In the rows, zero is written as 128.
The rows below fall into families. The same turns and mirrors carry the whole set onto itself and the rows of a family onto each other. For each named row, which other rows are in its family? Write them in the order they are listed.
These 32 rows form 4 families of 8 rows each.
zite: [143 122 130 124 111 112 122 123 109 146 116  88 119 102 119 137 159]
Zatik: [162 112 126 134 106 128 110 125 133 164 115  99 117  92 124 137 125]
baped: [124 144 133 108 133 122 126 123 123 101 105 122 100 102 119 134 128]
Buduz: [163 119 118 113 110 121 118 113 132 131 116  74 125 112 143 144 135]
doz: [149 106 118 130 127 125 120 111 128 137 120  84 124 123 134 128 126]
Gitar: [153 147 124 101 105 125 115 139 118 102 126 123 117  95 119 118 123]
lutam: [121 141 131 105 125 121 112 119 123 102 118 129 110 101 133 136 119]
vina: [170 112 112 138 112 121 112 120 131 153 102  93 119  94 121 140 134]
Tuka: [156 115 114 132 113 125 119 118 131 136 113  70 115 115 140 138 129]
Lalo: [150 118 123 116 115 124 118 108 136 135 122  75 120 120 146 132 134]
Dirim: [153 147 116 108  97 129 111 139 116 106 132 122 127 102 131 134 116]
gidu: [155 146 120 109 101 137 112 138 112  95 117 115 116 105 120 128 123]
paru: [153 156 121 112 126 115 103 127 121 117 106 136 113  77 135 141 122]
Mufu: [168 120 118 133 118 115 108 106 126 155  92  98 115  94 122 130 130]
Lek: [147 120 102 126 119 113 123 116 128 158 134  87  97  90 132 145 123]
savi: [164 117 116 130 109 119 106 112 136 158 102  94 118  87 122 125 126]
fesuv: [155 122 128 128 118 118 120 118 110 151 115  87 110 107 119 152 155]
doli: [142 148 104 128 130 106 103 125 111 113 120 134 110  87 122 130 111]
varak: [143 132 111 109 112 135 113 123 135 114 115 130  88  91 123 137  97]
Nezub: [125 132 128 109 131 132 118 134 126 104 126 128 118 105 138 143 123]
muden: [136 124 129 136 116 119 127 122 111 148 118  89 111 111 118 135 154]
fef: [148 120 107 122 127 100 119 107 122 159 126  91  94  92 134 141 128]
Duso: [153 151 111 124 131 111 106 133 111 117 112 134 110  79 119 137 111]
Sepum: [150 123 110 130 125 115 118 108 119 155 119  78  90 103 133 148 124]
rorul: [153 128 130 120 104 116 112 123 115 143 117  80 105  92 125 149 157]
Dal: [152 121 101 124 133 101 114 101 119 139 114  80  95  97 129 138 133]
demuv: [136 133 115 101 110 133 115 126 131 113 116 132  97  89 127 118 104]
paz: [150 132 123  97 111 134 112 128 136 119 112 130  92  84 121 134 103]
perus: [127 138 133 114 130 123 122 130 122  99 120 125 109 109 129 149 124]
vev: [146 153 121 110 125 104 106 124 118 112 123 134 116  81 120 135 114]
Vute: [136 133 108 110 110 126 124 126 127 115 124 126  95 100 112 124  96]
zuk: [152 149 128 105 101 122 109 132 110  95 117 113 109 104 114 125 126]

The rest of the family of Buduz: Mufu, Lek, doli, Nezub, muden, paz, zuk
The rest of the family of Dal: Zatik, baped, doz, Dirim, paru, rorul, Vute
The rest of the family of fef: zite, Lalo, gidu, savi, varak, Duso, perus
The rest of the family of Gitar: lutam, vina, Tuka, fesuv, Sepum, demuv, vev

The rows below fall into families. The same turns and mirrors carry the whole set onto itself and the rows of a family onto each other. For each named row, which other rows are in its family? Write them in the order they are listed.
These 30 rows form 5 families of 6 rows each.
vodog: [126 154 131 118 139 171 134 152 122 139 153 147 106 118 151 125 127 133
 136 126]
moveb: [133 148 136 114 134 173 123 138 122 132 142 147 110 133 149 135 125 132
 133 124]
saf: [120 162 119 116 117 170 127 147 124 132 141 151 101 128 156 131 125 129
 133 119]
Sev: [137 146 125 124 137 164 118 148 133 125 149 143  98 115 149 123 129 122
 132 132]
tifin: [119 158 120 120 124 170 127 145 127 135 136 151 101 126 152 139 118 136
 136 122]
maf: [120 150 130 115 131 165 124 139 112 138 147 138 105 123 151 120 144 127
 136 120]
Bosup: [149 175  92 160 126 140 142 120 107 145 127 158 132 137 118 123 149 109
 140 152]
Tesam: [135 146 125 123 137 166 118 149 134 126 148 144 101 115 148 121 130 123
 131 132]
Pume: [132 150 135 111 131 174 122 140 122 131 143 148 112 133 150 129 130 129
 130 123]
femi: [139 173  92 153 131 122 150 117 114 154 128 165 141 125 127 131 144 112
 136 146]
kuro: [151 170  97 150 126 131 150 119 117 151 110 172 135 128 122 120 137 105
 131 139]
Kob: [138 174  91 151 128 122 150 119 113 153 129 165 142 126 128 128 146 110
 134 144]
dun: [156 170 100 155 141 128 146 129 105 148 121 177 137 129 133 141 141 104
 133 138]
lep: [141 174  92 152 129 120 150 117 112 152 130 163 139 126 130 130 144 110
 135 145]
moluf: [135 145 125 124 138 165 118 149 134 126 146 144 100 115 147 124 129 125
 133 133]
fogol: [136 150 136 113 131 171 123 137 119 130 145 145 109 134 152 132 127 127
 133 123]
gez: [151 175  98 145 139 117 147 119 106 153 129 165 124 122 116 126 133 105
 140 145]
Biko: [145 178  95 138 133 121 145 123 107 152 131 170 130 123 116 113 143 101
 133 141]
Ter: [156 172  97 149 124 128 150 118 114 150 114 169 132 129 125 120 136 101
 132 138]
lifi: [147 170  98 152 141 134 145 133 110 149 117 182 143 128 128 135 145 107
 130 138]
Giba: [127 148 133 121 137 160 125 134 110 138 147 132  98 122 152 133 134 129
 142 123]
neke: [155 170  98 152 128 128 151 117 116 150 111 168 132 128 123 125 133 106
 133 140]
Tus: [153 173  98 150 135 130 146 132 105 146 124 180 141 129 135 130 149  99
 129 135]
kila: [128 161 121 120 120 165 128 142 121 132 143 146  96 128 158 139 119 129
 137 120]
vave: [116 145 132 120 140 167 124 139 117 141 139 140 105 122 144 129 136 136
 139 124]
pubi: [129 155 131 118 137 169 135 151 120 137 155 146 105 118 154 125 128 130
 137 125]
Diba: [129 154 131 119 140 170 135 150 121 137 154 145 104 118 153 128 124 132
 138 126]
der: [140 172  96 143 141 124 145 123 113 154 123 173 132 121 108 121 136 112
 136 146]
dudo: [149 174  92 162 129 140 143 119 109 146 126 159 132 137 117 126 147 111
 141 153]
kire: [148 175  91 160 128 141 141 120 109 146 126 160 134 136 117 124 150 111
 140 152]

The rest of the family of maf: gez, Biko, Giba, vave, der
The rest of the family of pubi: vodog, femi, Kob, lep, Diba
The rest of the family of dun: saf, tifin, lifi, Tus, kila
The rest of the family of Sev: Bosup, Tesam, moluf, dudo, kire

The rows below fall into families. The same turns and mirrors carry the whole set onto itself and the rows of a family onto each other. For each named row, which other rows are in its family? Write them in the order they are listed.
These 40 rows form 5 families of 8 rows each.
borun: [155 141 115 159 128 117 160 122 151 137 158 121 109]
fur: [134 112 125 116 142 134 123 126 134 133 139 143 133]
gepu: [144 136 112 140 141 114 175 102 136 126 151 143 124]
zon: [168 156 122 143 137 115 164 113 144 138 158 129 124]
sozo: [129 127 120 121 142 129 130 129 133 129 109 146 119]
togav: [127 118 119 119 146 119 136 115 147 131 119 155 132]
gofu: [121 122 113 122 146 141 133 128 139 126 122 148 124]
sasug: [142 122 120 128 135 136 121 142 149 140 124 142 145]
bapaz: [139 120 116 112 150 127 123 119 149 145 134 130 140]
lete: [165 140 109 139 140 125 162 102 133 117 152 139 113]
kep: [175 134 121 143 128 123 152 105 142 134 157 125 117]
saro: [161 154 125 142 136 118 168 101 139 128 137 143 118]
mozu: [137 115 123 128 134 127 114 140 151 143 136 133 127]
bati: [152 123 125 119 137 126 116 131 139 136 125 146 142]
vot: [130 121 106 129 137 134 130 146 157 148 142 128 137]
rir: [137 125 127 111 143 138 123 128 129 136 127 131 131]
zap: [135 125 126 122 131 134 122 150 141 139 139 128 128]
sofi: [133 127 118 123 142 135 128 137 148 127 117 154 140]
maguv: [160 159 113 151 139 116 171 114 145 134 143 137 116]
dav: [171 159 124 133 142 119 154 107 144 134 153 124 125]
legi: [164 157 119 142 141 119 170 107 139 134 149 135 122]
Rop: [155 145 116 138 150 119 162  95 138 121 148 130 111]
guvug: [138 148  98 151 142 120 174 121 154 130 147 129 116]
zub: [154 152 105 148 138 127 164 114 154 115 144 135 104]
vupi: [135 128 122 119 138 133 133 133 136 121 124 160 139]
zup: [155 146 110 147 139 110 154 118 164 145 152 112 120]
tib: [117 119 110 135 132 125 144 141 155 135 128 152 128]
vipo: [165 159 115 151 135 112 165 121 149 138 151 131 118]
Pogub: [146 146 116 155 136 116 168 109 151 124 141 134 102]
bilu: [163 139 115 142 142 120 154 108 138 134 165 117 118]
noful: [124 124 112 134 139 133 125 141 155 136 119 138 117]
mipel: [164 147 116 153 127 124 154 117 163 131 150 121 107]
lodut: [128 136 112 130 134 145 135 147 151 129 119 147 134]
ziz: [160 133 125 136 139 104 156  98 146 140 156 125 128]
ditu: [145 131 116 130 133 137 119 144 154 145 120 132 137]
sovu: [127 127 119 133 129 124 128 151 145 130 122 143 116]
Tor: [134 127 119 130 135 137 127 145 155 134 118 148 140]
foz: [142 123 119 120 142 134 122 135 142 133 123 148 146]
kebu: [157 154 111 157 127 118 172 123 142 131 142 142 115]
disoz: [167 158 109 148 133 120 157 130 147 136 158 123 121]

The rest of the family of mipel: sozo, lete, kep, rir, zap, zub, sovu
The rest of the family of mozu: borun, fur, gofu, Rop, Pogub, bilu, noful
The rest of the family of togav: gepu, bapaz, vot, guvug, zup, tib, ziz

The rows below fall into families. The same turns and mirrors carry the whole set onto itself and the rows of a family onto each other. For each named row, which other rows are in its family? Write them in the order they are listed.
These 40 rows form 5 families of 8 rows each.
siz: [149 132  91 130 139 114 151 147 143 133 132]
fipo: [127 164 127 134 148 128 133 140 127 134 139]
romu: [160 155 103 136 142 113 120 130 125 110 149]
lugal: [152 135  97 148 120 112 135 106 121 125 109]
fol: [150 143  91 147 146 117 153 142 141 139 135]
Kodef: [139 149 121 144 134 145 113 115 119 109 139]
Nurid: [127 164 119 129 136 109 131 129 117 117 109]
pumo: [136 159 109 126 132 106 144 140 119 108 111]
zovi: [133 158 120 134 127 141 124 111 123 100 125]
Bab: [131 149 106 122 142 103 139 136 106 116 125]
piped: [142 152 117 138 134  95 150 132 117 114 115]
rut: [130 141 113 115 116 138 144 134 130 129 107]
nasap: [166 152 112 151 134 121 126 132 124 111 148]
Nudan: [129 151 123 149 136 136 125 152 130 138 138]
Luf: [131 134 108 135 118 147 143 120 126 120 101]
Gisu: [143 142  89 128 138 111 144 128 148 144 129]
buzot: [125 153 115 156 138 101 142 135 119 122 116]
Panaf: [156 125  93 139 125 128 145 118 118 101 122]
Zilat: [139 144 137 146 118 122 117 116 120 117 129]
zate: [151 152 109 144 146 104 123 139 134 125 148]
lugi: [147 131 103 139 135 150 130 117 147 125 147]
Pago: [164 129  96 145 117 127 149 114 127 116 116]
nubar: [119 130 116 135 131 136 138 120 117 141 112]
Fode: [143 137  96 135 131 107 153 144 142 135 111]
lam: [122 134 110 129 125 141 155 128 140 123 109]
Vik: [126 174 104 133 143 140 126 138 134 129 133]
mif: [125 141 111 128 130 134 156 122 132 140 105]
sinin: [151 116 105 136 117 113 146 120 127 109 127]
taren: [164 155 105 161 125 113 122 138 132 122 135]
Lufu: [126 164 119 127 143 128 131 140 146 131 137]
bot: [156 122  96 151 129 142 135 129 145 128 140]
fosus: [120 154 114 140 143 140 134 134 149 140 128]
diz: [148 149  97 154 144 114 129 124 131 109 153]
vazev: [149 141 106 142 132 160 131 122 139 137 139]
dap: [147 141 104 146 118 149 135 121 155 121 135]
sevi: [162 131 103 139 123 112 132 125 111 105 120]
Ton: [157 132 105 140 119 147 118 124 130 143 131]
taga: [135 148 121 141 121 142 128 129 113  95 130]
guso: [140 151 132 131 120 138 128 112 113 110 120]
bol: [144 142  85 151 140 126 144 142 129 147 117]

The rest of the family of Panaf: siz, romu, pumo, zovi, lugi, lam, Lufu
The rest of the family of Zilat: lugal, Nudan, buzot, nubar, taren, Ton, bol
The rest of the family of sinin: Bab, rut, Gisu, Vik, diz, dap, taga
The rest of the family of nasap: fipo, fol, piped, Pago, mif, vazev, guso

